Rows are one point carried round by a steady rotation, each followed by how many steps it has turned.
The counts run from 0 to 330.
[-1.00 -2.91  0.80  2.59  1.06  3.00  1.64  0.21  4.40  0.08 -2.64 -1.29
 -3.65 -1.13 -0.26 -2.65 -0.67 -2.76 -4.34  0.14 -1.32  1.24 -2.84 -0.93
  1.30  3.35 -4.88  1.46  2.05  1.37 -0.95 -2.53] => 150
[-1.60 -1.47 -2.88  1.67 -1.45  2.12 -2.16  0.75 -0.75  1.95 -5.44 -3.76
 -1.70 -1.71 -0.82 -2.08 -0.81 -2.90 -1.29  2.81 -3.96  0.72  0.85  1.89
 -0.54  3.14 -1.15  1.98 -1.76  0.45 -2.80 -1.77] => 322
[ 1.48 -1.67 -0.12  0.50 -5.64  2.48 -2.94 -0.49 -0.54 -0.47 -2.61  0.41
 -2.94 -4.80 -0.81  2.54  0.07 -1.27 -4.59  3.37  0.81  0.90  1.17  4.40
 -1.11  1.29 -1.30  0.31 -0.44 -1.42  0.68 -1.20] => 98
[ 0.70 -3.63 -0.93  0.26 -0.62  0.60 -0.58 -0.35  2.28  2.00 -1.52  3.08
 -2.37 -3.01 -2.76 -0.53 -0.08 -3.47 -3.90  0.26  2.14  2.87  2.89  1.26
  0.04 -0.78 -4.92 -0.55 -2.87  0.37 -0.25  3.94] => 282
[-0.20 -3.10  0.80  1.22 -4.72 -1.31  4.02 -3.81  0.45 -0.10 -1.20 -1.36
 -1.08 -4.13  0.25 -1.18  0.51 -0.92 -4.27 -2.82  0.60  4.07  0.15  0.87
 -0.16 -0.40 -3.49  2.44 -1.60 -3.33 -0.89  0.58] => 8
[ 0.29 -0.15 -1.39  0.45 -4.34  1.37  2.68 -3.89  2.59 -2.69 -2.26 -1.94
 -0.26 -2.44 -2.05 -0.09 -1.88 -1.89 -0.92  3.70 -0.55  2.15  0.65  0.01
  0.70 -0.65 -2.13  5.43 -4.13 -0.71 -0.82  1.83] => 256
[ 0.84 -2.52 -2.42 -0.85 -0.58 -0.12  3.27 -1.95  0.30  1.17 -1.14 -3.57
  2.80 -1.98  0.94 -3.96 -1.59 -1.52 -3.68  1.64  2.91  0.67 -1.25  1.88
 -2.01  4.53 -2.43  2.85 -1.75  1.05  0.59 -3.09] => 228
[-2.23 -2.05 -3.89 -0.96 -1.47 -0.26  0.17 -1.04 -2.16  0.37 -3.72 -3.89
 -0.41 -4.70  0.77 -0.31 -1.07  0.29 -3.02 -2.13  0.22  0.36  5.02  4.05
 -1.44  0.53 -0.19  1.72 -2.67 -2.32 -2.08 -0.42] => 318
[-0.75 -0.42 -6.96  1.68 -0.51  0.74 -2.79  0.33  1.24  2.74 -4.15 -0.60
 -0.18 -4.68  1.40 -3.81 -1.52  0.42 -1.68  1.88 -0.23  1.14  2.82  1.20
 -1.07 -0.86 -1.49 -0.45 -0.32  0.97 -0.12  2.79] => 41
[ 0.23  0.17 -5.28  2.07  0.32  1.25  0.67 -0.32  3.32 -1.43  1.35 -1.97
 -2.52 -5.08  2.94 -1.89 -1.16  0.98 -4.15 -0.29 -1.93  0.23  1.07  1.42
  1.58 -4.87 -0.71  0.80 -1.49 -1.13  0.26 -2.81] => 29
[-1.96 -1.54 -2.56 -1.13  0.01  2.90  4.32 -1.51  2.41 -3.60 -1.07  1.48
 -2.87 -3.84  0.58 -0.43 -0.59 -0.62 -5.21 -2.38  1.40  0.25  2.80  2.48
 -0.41  0.91 -4.01  1.67  0.93 -1.33 -1.73  1.25] => 156
[-0.86 -2.56 -1.94 -2.11 -1.03 -0.90  2.55 -1.79 -1.21  0.30 -1.47 -0.96
  0.34 -3.76 -2.57 -1.10 -1.62 -0.41 -4.57 -1.41  3.09 -0.25  1.78  3.80
 -2.57  1.86 -1.17  4.35 -2.19 -0.50  1.03 -4.65] => 231
[-0.70 -0.21  2.89  2.19 -4.75  3.71 -0.46 -2.30  3.79 -0.73 -2.63 -1.67
 -3.25 -2.13 -0.37  1.37 -1.22 -0.44 -1.83  2.01 -1.14  1.47 -0.06  1.57
  0.64  3.53 -3.25  3.83 -1.16 -0.96 -1.63 -1.60] => 246
[ 0.98 -3.18 -1.56  0.63 -0.93 -0.31 -0.30 -1.20  2.46  1.59 -1.01  3.15
 -1.71 -3.87 -2.50 -0.58 -0.51 -2.84 -4.38 -0.10  3.37  2.50  3.79  1.94
  0.65 -1.88 -4.72 -1.08 -1.39  0.32  0.93  3.18] => 281
[-0.07 -1.00 -1.08  0.36 -0.66  2.46 -2.87 -0.37  2.58  2.02 -0.30 -3.49
 -2.52 -2.39  1.77 -0.37 -1.59 -2.39 -1.81 -0.52 -1.65  3.50  2.20  1.32
  2.28 -0.68 -2.44  1.85 -6.69 -1.26 -3.24  1.70] => 35
[ 1.38 -1.12  1.19  0.98 -6.76  0.27 -1.59 -2.31  0.22 -0.43 -0.68 -2.32
 -1.05 -5.40  0.34  1.72 -0.14 -0.30 -3.99  0.29  1.61  1.42  3.02  3.74
  0.24  0.72 -1.69  0.40 -0.30 -1.76  0.60 -2.57] => 96
[ 0.65 -1.73  1.20  1.82  0.06  1.79 -2.20  0.55  4.63  1.32 -0.52 -3.33
 -3.34 -4.05 -0.60  0.13 -3.91  1.16 -4.60  1.16  1.78 -0.01 -1.84 -0.07
  1.21 -2.94 -1.52  0.29 -4.18  0.27  3.27  0.02] => 124
[ 1.27 -2.39 -0.18  2.18 -6.95  1.66  0.82 -2.06  2.87  0.56  0.80 -1.90
  2.60 -3.54  2.11 -0.01 -1.41  0.82 -2.41  0.34 -0.79  0.24  1.84  0.40
 -0.31  3.10 -2.72  1.50 -0.90 -1.18 -2.16 -3.10] => 93
[-1.80 -3.06 -5.63  0.38 -1.34  3.09  3.60 -1.16  0.72 -2.08 -3.49 -1.99
  1.49 -2.78 -0.23 -2.18 -0.77  0.23 -0.96  1.35 -2.23 -1.03  3.17  1.95
 -0.85  0.35 -1.77  1.69 -0.21 -2.88 -3.96  2.44] => 167
[ 1.50 -2.87 -2.28  1.19 -1.21 -1.44 -0.09 -1.63  3.03  0.38 -0.72  2.11
 -1.39 -4.88 -2.10 -0.78 -0.59 -1.64 -4.20 -0.74  3.80  2.46  3.64  1.82
  1.38 -2.61 -4.58 -0.97 -0.38  0.17  1.64  2.39] => 280
[ 0.27 -3.30 -5.65  0.99  0.18  3.20 -1.35  2.65  0.58 -1.47 -2.54 -1.09
 -1.36 -3.84 -1.91 -0.42 -1.54 -1.91 -3.78  2.37 -4.08 -1.57  0.68  3.00
  1.78 -1.38  0.19 -0.52  0.54 -0.45 -1.55 -2.26] => 175
[ 0.18 -0.40  2.92  2.28 -5.18  3.92 -0.70 -2.43  3.75 -1.11 -2.71 -3.42
 -3.40 -2.57  0.26  1.54 -1.68 -0.42 -2.34  2.12 -0.84  2.17 -2.06  1.43
  1.22  3.31 -2.23  3.11 -0.31 -0.71 -0.95 -1.38] => 247
[-4.50 -0.19  0.81  1.15 -0.23  5.13  0.00  3.04  3.81  3.51 -1.59 -1.30
 -2.28 -1.20 -0.18  0.60 -2.06 -3.02 -2.86  0.77  0.62  2.06  0.84 -0.32
 -1.96  0.17 -3.69  1.31  2.68  1.69 -2.05  1.44] => 62
[-0.31 -2.06 -2.44 -0.71  1.21  1.70  3.41 -1.36  2.69 -3.50  0.06 -0.35
 -1.57 -5.12  1.63 -1.30 -0.52  0.69 -6.33 -3.30  1.36  0.62 -0.07  2.10
  1.01  1.08 -3.39  1.33  2.56 -0.89 -0.29 -0.18] => 154
[-0.81 -0.70  1.20  2.20  0.02  2.80 -2.14  3.14  0.35  1.87 -1.96 -4.02
  2.55 -4.93 -1.83 -1.66 -0.87 -3.68 -3.54  3.60 -1.04  3.10 -0.88 -3.07
 -1.45 -0.23 -1.44  1.88 -1.83  0.28  1.92  0.29] => 199
[ 0.49 -0.60 -3.12  0.00 -2.64  1.03 -3.42  1.13  1.34  1.26  0.19  0.47
 -2.72 -5.08 -0.84  3.00 -0.98 -3.44 -4.20 -0.83 -1.37  2.36  3.76  3.98
  1.82 -2.63 -1.15  0.22 -1.17 -0.07 -1.86 -0.60] => 184
[-1.38 -1.10 -1.61  1.46 -2.78  2.35  1.25 -2.09  2.87 -1.10 -0.23  2.26
 -0.42 -4.90 -0.37  0.61 -1.93  3.01 -3.05 -1.08  0.64 -0.66  2.88  4.43
 -1.67  3.03 -1.48  3.71  2.06 -2.55 -0.73 -3.09] => 242
[ 0.17 -1.20 -0.33  1.46  0.23  1.36 -1.33  0.23  3.91  1.58 -1.01 -2.29
 -4.16 -3.98  0.00 -0.33 -4.17  1.89 -5.05  1.62  2.24 -0.39 -1.67  0.29
  0.82 -3.21 -1.35 -0.77 -2.87  0.93  4.05  0.08] => 125
[ 0.71 -3.14 -6.39  1.36  0.01  3.02 -0.94  2.56  1.47 -1.00 -1.63 -0.30
  0.14 -3.65 -1.14 -1.00 -1.79 -1.80 -3.31  2.93 -4.83 -2.43  1.31  2.11
  1.40 -0.34 -0.86 -0.33  0.33 -0.13 -1.88 -2.06] => 176
[-2.60 -0.66 -2.35  1.63  0.48  3.83  2.08  2.05  3.92  4.95  1.00 -0.72
 -0.63 -2.03  2.46 -1.35 -3.07  0.20 -3.43  2.33  2.50 -0.47  1.64  3.31
 -2.82 -1.95 -2.41 -0.83  2.39  0.60  0.46 -0.78] => 214
[-2.88 -0.78  1.11  0.86  1.59  3.34  0.11  3.17  2.46  3.91  1.49 -3.85
 -1.37 -2.88 -0.24  0.71 -2.87 -1.30 -5.08 -0.40  1.62  1.28 -0.71  0.75
 -1.86 -4.18 -0.73  1.11 -0.11  0.15  1.98 -2.93] => 211
[-0.62 -3.79 -0.88  2.03 -1.26  3.30  1.30 -0.01 -0.95  0.70 -3.94  1.28
 -2.78 -2.63 -1.63 -1.76  1.07 -0.93 -3.64  2.85 -3.07  1.97 -1.40  3.24
 -1.62  0.48 -2.00  0.22  0.31 -4.23 -1.99  2.15] => 13
[ 0.28 -0.28 -2.30  2.41 -3.54  0.79 -1.94  0.29  2.37  2.87  0.35 -2.96
  3.57 -6.49  2.88 -1.51 -1.80 -0.99 -3.12 -0.09 -1.68  3.58  0.42 -2.17
 -0.17 -0.71 -1.55  0.93 -0.64  0.11 -0.97  1.84] => 190
[-1.76 -1.58 -4.81  0.06 -0.64  3.09  2.37  0.04  1.57  2.75 -2.10 -2.89
 -3.29 -1.04  4.59 -2.14 -0.95 -2.55 -3.44  2.21 -1.88  0.91 -0.35  2.39
 -1.06  1.25 -2.52 -0.91 -0.90  0.40 -4.02  0.43] => 312
[-2.57 -1.53 -1.54 -1.31 -0.63  3.13  2.58  0.23  1.06 -0.70 -1.94 -2.92
  2.22 -3.54 -0.17  0.41 -1.65 -0.17 -4.04 -0.21  4.65 -1.23  4.59  2.81
 -2.53  0.29 -3.21  0.86  2.30 -0.46  0.01  2.59] => 69
[-1.30 -2.59  2.22 -1.23 -1.66  1.39  0.16 -0.26  0.82  2.38 -0.93 -6.25
 -0.07 -2.11  0.89  0.51 -2.51  0.42 -4.62 -1.54  4.95 -0.11  1.90  2.74
 -1.33  0.67 -2.63  0.79 -3.18 -0.87  0.95 -0.58] => 220
[ 2.01 -3.89 -1.35  3.18 -1.70  0.41 -0.27 -0.21  6.11  1.99  0.30 -1.32
  0.99 -3.96  0.34 -2.17 -2.81 -0.14 -3.72 -0.20 -0.65  0.95 -1.79 -3.06
  3.00 -0.71 -4.19 -0.90 -1.66  0.96  0.78  0.48] => 276
[-0.88 -3.87 -0.55  0.98 -1.83  2.48  1.09 -0.43 -1.82  0.41 -4.31  1.23
 -3.81 -3.44 -1.79 -0.83  1.38 -1.19 -4.09  1.27 -1.86  2.57 -0.73  4.23
 -1.50 -0.62 -1.89  0.44  0.33 -3.83 -1.42  1.98] => 12
[-2.29 -3.69  0.82  2.82  0.64  2.94  0.53  0.79  3.30  0.69 -4.17  1.11
 -5.23 -0.99 -3.41 -1.73 -0.52 -1.83 -3.55 -0.17 -0.47 -0.52  0.95  0.63
 -0.48  2.64 -4.50  1.69  1.62  0.58 -0.89 -2.01] => 148
[ 0.37 -0.71 -4.87  1.28  0.48 -0.08 -1.74  0.32 -0.02 -0.93 -1.28 -4.29
  2.26 -6.52  0.87 -2.15 -1.24 -0.64 -3.72  0.06 -2.59  0.39 -0.13  2.39
  1.17  2.94  0.08  2.93  0.35  0.23  0.55 -4.27] => 326
[-1.59 -0.27 -4.68  0.98 -0.68  0.70 -3.69  1.31  1.35  2.90 -3.52 -2.85
 -2.11 -5.97  2.21 -1.90 -2.96  1.53 -3.50 -0.28 -1.41  1.50  0.58  0.94
 -0.41 -2.97  0.09 -0.39 -1.71  0.18  0.25  2.34] => 39
[-0.76 -1.84 -2.99  1.61 -1.14  1.67 -2.33  0.99 -0.38  1.73 -4.73 -4.87
 -0.19 -2.23 -0.09 -2.26 -1.19 -2.96 -1.71  2.21 -4.18  1.10 -0.25  1.52
  0.29  3.40 -0.77  2.42 -1.63  0.88 -2.47 -2.61] => 323
